The rows below come in pairs that one turn or mirror swaps. Which row does each named row swap with?
q_40: [ 18 -25  -9  17  11  18  52  16 -14 -29  12  31 -12  17  14   9 -31   6
   1  19 -17 -14  -2 -21   2  -3 -27  13  20]
q_60: [-20 -11  15  -4   0 -21 -12  19 -21 -21   0 -36 -10  11   3  44 -12  50
  22  -3 -10  -3  31  -5 -27  -9 -24 -16  -3]
q_602: [  8   1   0 -18  12  12 -14  -7  33  -4 -18 -32 -33  -8   5  11  -4  50
   9 -38   7  25  -5   7 -19   2 -14  19 -21]
q_812: [-12 -60  29   7 -12 -22 -17   5  15 -23 -19 -13  -9  -4  -7  13   4 -29
   2   9  -1   9  27  23 -53  12  -8   9 -34]
q_873: [  0   8 -10  15  35  35  -2  20   0 -17  12 -12  10   8 -45 -18   6  32
   7  -2  -9  -8   3   6 -23  30  33   4 -16]
q_762: [-15  -2  41  24 -11  -5 -25  38  19  27 -19  19  -3  -2  19 -11  16   4
  14  15 -16 -25 -34  30  15 -11  -7  24 -13]
q_401: [-16   0 -14  44 -14  15 -23 -12   0 -10   5 -21 -26  12  34  -3 -20   8
  -9 -14  -5   9 -23  50 -34  -6 -27 -26  20]
q_509: [ -3   2  43  20  -2  -9 -30  36   9  27 -30  22  -4  11  30 -14  16  -1
  14  15 -21 -22 -27  27  14  -5  -5  29 -11]
q_131: [ 27 -28 -10  14  18   7  59  11  -4 -29  18  31  -8  12  15  -5 -24  -1
  -2  14  -4 -21  -3 -25   1   4 -31   5  16]
q_599: [-13  -3  36  24 -14  -5 -20  25  12  22 -36  12  -5  15  26 -15   5   1
  15  16 -26 -30 -28  28  13 -14  -3  36 -10]
q_533: [ 30 -26 -13  24  20  21  49   9 -19 -28   2  33  -7   8  20  -3 -21   9
  14  20  -9 -24   4 -29   5   1 -24   6  18]
q_329: [ -9  31  19 -15  -6  13 -29  12  24  -5  17   6   5 -15  60   7  15   7
 -23 -27 -18  25  -3  22 -19 -17 -16 -15 -28]
q_341: [  1 -12  30  -3  27 -29 -28   3 -13  -1 -16  -8 -25 -28  -8   1 -25  -1
   1   0 -12  23  30 -20   5  -7  21  -3  13]
q_354: [  4  23  12  10   1 -14 -26   6 -23  -8   7   3   1 -55 -10 -11 -13 -19
  48  -9   8 -34   7  -3 -15  -9   0 -19 -28]
q_369: [-38   1 -16  19 -44  -5 -34  -3  -1 -39   8   5  -5 -12  -4  -7  24  13
 -11 -28 -19   4  26  -1   5  -3 -31  -3  -3]
q_459: [ 59  -9   2   9  20   3  -4  13   1 -22 -16 -17  22  -6  37 -36  35 -13
 -16  15  34 -41   3  14   3 -32 -20   4 -28]
q_453: [ 25 -23  -4  14  14   9  54  13  -4 -30  10  32   4   6  17   5 -36   0
   5  21  -7 -24   5 -22   1   2 -28  17  20]
q_798: [-10  -2  43  12 -10  -2 -31  28  18  19 -30  22   7  10  28  -9   9  -5
  16  25 -27 -23 -29  30  16 -12  -4  22 -18]
q_600: [  5  -5   7  14  56   2 -32  40  36 -14  26 -27   8   7   7  -3 -29  -3
  10  31   1  -9 -26  16   7 -24 -42 -11  -9]
q_863: [  3   0 -31 -13   7  10 -13 -27 -33 -17 -17   2   2   0  42  11  35  23
  22  21  10  18   9  -7   1  11 -30 -38 -20]
q_617: [ 14  10  29   4   4  32 -34 -27  -3  -4  -3 -11 -23  -3  25   5 -20  10
  20   6  13  42 -10  13  13  31 -51   8 -14]
q_441: [ 30 -24 -21  23  17   9  44   8  -9 -26  10  36 -15  10  12  -3 -32   9
   3  17  -9 -28  -3 -25  -1   7 -27   3  21]
q_692: [-29 -51   7  -9  13   6  -9  17  25   6  19  13  12  24  -4  13 -11  -2
  13  -9  16   4  35  -6 -31  26  -8 -37 -39]
q_946: [-33 -29  29   4  21  17 -41 -19   8 -21  14 -11 -20  -5  32  19  15 -23
 -21   8   2 -12  21  29 -34 -41   9  24 -15]
q_352: [ -1  12  -9  28  35  40   2  12  -3 -15   6 -24   8  14 -41 -17   2  34
   5   3  -3 -24   2  18 -26  23  24   9 -20]
q_721: [ 11 -45  12   3  17  39  -4 -16 -29   4  27 -11  -5  -3  19  10 -25  -1
  13  19 -45 -13 -10 -12   4  19 -44 -30 -29]
q_881: [-21  -5  28   7  33   2 -51 -23  37 -15  25 -27 -18  -1  17   2 -18 -10
  19  18  10 -26  28   0  14  22 -29 -10 -38]
q_435: [  0  32  20 -11  -6  12 -37  16  36   0  10  -2  -2 -11  55   7  26   8
 -17 -23 -23  21   5  28 -23 -13 -21 -16 -30]
q_910: [  1 -34 -20  17   4 -23 -13  33 -11 -16  27  28   5  -3  -3   3  45  16
 -24 -14  -3  -7   9  38   0  17 -19  31   5]
q_177: [ -3   7 -19  27  34  44  -1  24   1 -15  16 -13  12  14 -42 -19   9  28
  12  11 -10 -14  -3  10 -27  18  23   3 -20]
q_490: [ 30 -32  -7   9  19  16  46  18 -11 -31   2  28 -13  19  11  11 -18   0
   9  18  -1 -23  -1 -26   3  -1 -22   6  29]
q_386: [-21  44  12  43  11  18  -2 -37  10 -22  19  -8  -7 -16  17 -17 -13 -12
   5  -6  15 -16  -3 -31 -11  -9  -2 -21 -23]
q_856: [-14  22  12 -16   2   9 -32  14  32  -5  11  -2   3 -17  68   2  18  13
 -12 -27 -13  24   2  23 -22 -16 -17 -14 -34]
q_95: [-17 -13   2 -26   1  25 -31 -27 -20 -34  10  -6  30  -8  13  14  34   5
  25  50 -25 -16  12  31 -15 -15 -11  -9 -16]
q_962: [ 61 -16  19  -3  25   0  -7  16  -1 -25 -18 -23  18   4  28 -36  37  -5
 -22  16  32 -31  10  13 -11 -29 -22  13 -32]
q_909: [ 63  -9  17  -6  15   8   1  13   0 -19 -21 -31  24   8  29 -27  31  -1
 -28  15  21 -41  10  11 -10 -28 -26  11 -16]
q_919: [-15 -42  16  15 -20  49 -36  -4   7 -11 -10  11   8  38   9  30 -18 -13
   1  -6   7 -12  22  55  -1 -12 -12  -5 -19]
q_336: [ 10  -6  -3  24   6   4 -50 -16  20   2  33  12 -35   9  27  29 -18 -13
  -7   4  -8  -2  31  21 -24  20 -42 -28 -43]
q_106: [ 20 -24  -3   6  12  17  55   2   0 -22   6  24 -10   4  11  -2 -29   4
   2  23 -21 -20  -1 -27   6   8 -32   5  27]
q_85: [ 14 -15  -9   1  32  12 -42 -14 -11  -4 -10  37 -19 -16  26 -21 -29 -39
  19  -4   8   5  45  -7  -9 -29  -2 -12 -19]
q_505: [ 67 -10   9   4  12  -2   0  17   2 -29  -9 -16  23   0  38 -36  26 -13
 -27  17  23 -33   5  10  -6 -29 -29   3 -31]
q_700: [ 23   2   0  33   1  -6 -41 -25  12  -3   0  -2 -11  22   4  -2 -15  -8
  19   1 -20  10  31   6 -26  -2 -45  10 -74]
q_963: [  5  14 -14  28  28  40 -16  19   2 -17  17  -9   1  10 -50 -11   2  24
  16   3  -1 -17  -3  15 -14  27  26   4 -23]
q_148: [ 66 -14   9  13  22  10 -10  10  -7 -26 -25 -12  16  -6  39 -41  32  -8
 -16  20  25 -33   6   1  -7 -28 -18   7 -23]
q_545: [-11  19  31 -10   3  14   4   1   3 -47  31 -41 -11   8  40   7 -12  14
  23  -5 -21  25   9  37 -15  -6  -4 -11   6]
q_577: [ 20  -1  13  11  14  41 -43 -11   9 -10  24  -8 -10  -8  10  10  12  33
  18  13   5   4  17  -7 -37  18  12 -56 -40]
q_889: [-30  -6 -16  -3 -10  -2 -18  -2  16  -9  22 -14 -13   7  15  -7  35  -8
  26 -46  30  21  13   4  -3 -22 -38 -27  -8]
q_104: [-26   2   3  19   4  13  -6 -32 -14 -18  14 -13 -12  47  18 -12  25 -18
  21 -42   5  26   0   0  17   4 -23  -3 -10]
q_538: [ -7   0  31  19 -13  -5 -35  26  20  16 -28  21 -14  14  17 -15  19   2
  24  14 -21 -22 -36  30  25 -10  -3  22 -14]
q_257: [ -2   2  -9  24  34  40 -10  28   4 -10  24 -14   6   7 -43 -19   4  33
   5   4 -13 -24  -5  20 -24  25  22  -6 -19]
q_470: [-32 -44   6  -1   9  15  -8  17  28  10  25  14   7  28 -10  16  -8 -10
  19 -11  17   8  31  -6 -31  29  -7 -31 -18]
q_709: [-36 -45   2   2  12  12 -12  18  17   2  15  19  14  22   3  21 -19  -4
  11 -12  17   7  35  -1 -34  30  -8 -36 -28]
q_866: [ 25 -28  -5  16  13  19  56   7  -1 -18   7  27  -8  16   8   6 -28   4
  -8  20 -11 -24   8 -22  -3  -8 -24  20  25]
q_298: [ 48 -16  22  12  40   2 -43  16   8   0  35 -17  -1  13   2  13  26  30
   8 -13  41 -23  31  16   7 -18 -12  16  -9]
q_116: [-21 -25  28   4 -24  15 -27   9   8   7  -7  40 -20 -22  28   9  27 -17
  41 -30 -11  -1   8  -4  -2 -27   3 -22  -8]
q_660: [ -6 -23  -3  21 -32 -24 -21 -14  -4  -6  -4   6  -9  15  30 -24  23   1
  20  -7 -23 -58  34  -7  -8  15  -9 -22 -46]
q_335: [ -2 -31 -12  22  14 -13  -6  -2  20  17   1 -30 -18 -12  12   8   0  -6
  46 -23  25 -21  30  53 -27   8 -22   7 -35]
q_759: [-14 -28  -9  11  -8  -1  -9  -1  19   7  41 -17  -5 -28   0  -6 -15  15
  12  36 -14 -14  37  29 -43  16  20   0   4]
q_864: [ 57 -18   6  -1  20   0  -1  13   7 -35 -19 -26  25   2  36 -38  33  -6
 -33  18  17 -32   9  10  -6 -22 -17   5 -20]
q_154: [ 31 -32   4  15  14  18  52   7  -9 -24   5  25 -10   8  19   4 -42  -1
  -4  22  -9  -9   4 -15   5   3 -36   8  21]
q_489: [  1 -48 -17   4  -7  38 -26  -7   5 -20 -15   0 -14   7 -17 -27  13 -13
  23 -22 -16  20  48  35   7  -9 -29  -3 -34]
q_590: [  1 -36 -15  29   4  25 -20  15  14 -17   8  16 -19  14  -1  40  14   8
  -9   5 -30 -10 -28 -10  -3 -41 -46   2  16]
q_755: [ 73  -8   9   2  18   8  -8  18   2 -32 -16 -13  11  -2  33 -25  32  -3
 -21  25  24 -29  11  12 -12 -38 -17  12 -20]
q_385: [ 64 -10  17  -2   5   7  -7  10   0 -21 -15 -23  29 -10  24 -41  30 -12
 -27  19  23 -35  22  16  -2 -23 -17   5 -23]
q_582: [ 16 -22  33  15   1   1  -8 -17 -17   2   6   7  14 -36   2 -47  30  15
  -4 -23  15  24  26  14  -1 -42 -20  -1 -24]
q_412: [-28   7  39   2   5 -12 -17  12   4  -3 -21 -32   6 -35  16   4  18 -17
   3  -5 -15 -21  -9  40 -15  -4 -19 -35  25]
q_614: [-19 -22  -5  24  -2  -6 -14 -31  -8 -12  12   9 -33  -4  24 -26  28   9
   3  43 -20 -18  -9  13   4   9  21 -48 -14]
q_281: [ 62 -26   7 -11  13  11   4  10  -3 -30 -17 -27  21  -5  30 -43  33  -6
 -21   9  23 -23  13  18 -11 -26 -29  11 -24]

q_341 pairs with q_95
q_709 pairs with q_856
q_660 pairs with q_386
q_889 pairs with q_336
q_582 pairs with q_721
q_441 pairs with q_459
q_298 pairs with q_590
q_881 pairs with q_369
q_60 pairs with q_946
q_177 pairs with q_509
q_329 pairs with q_692
q_412 pairs with q_759

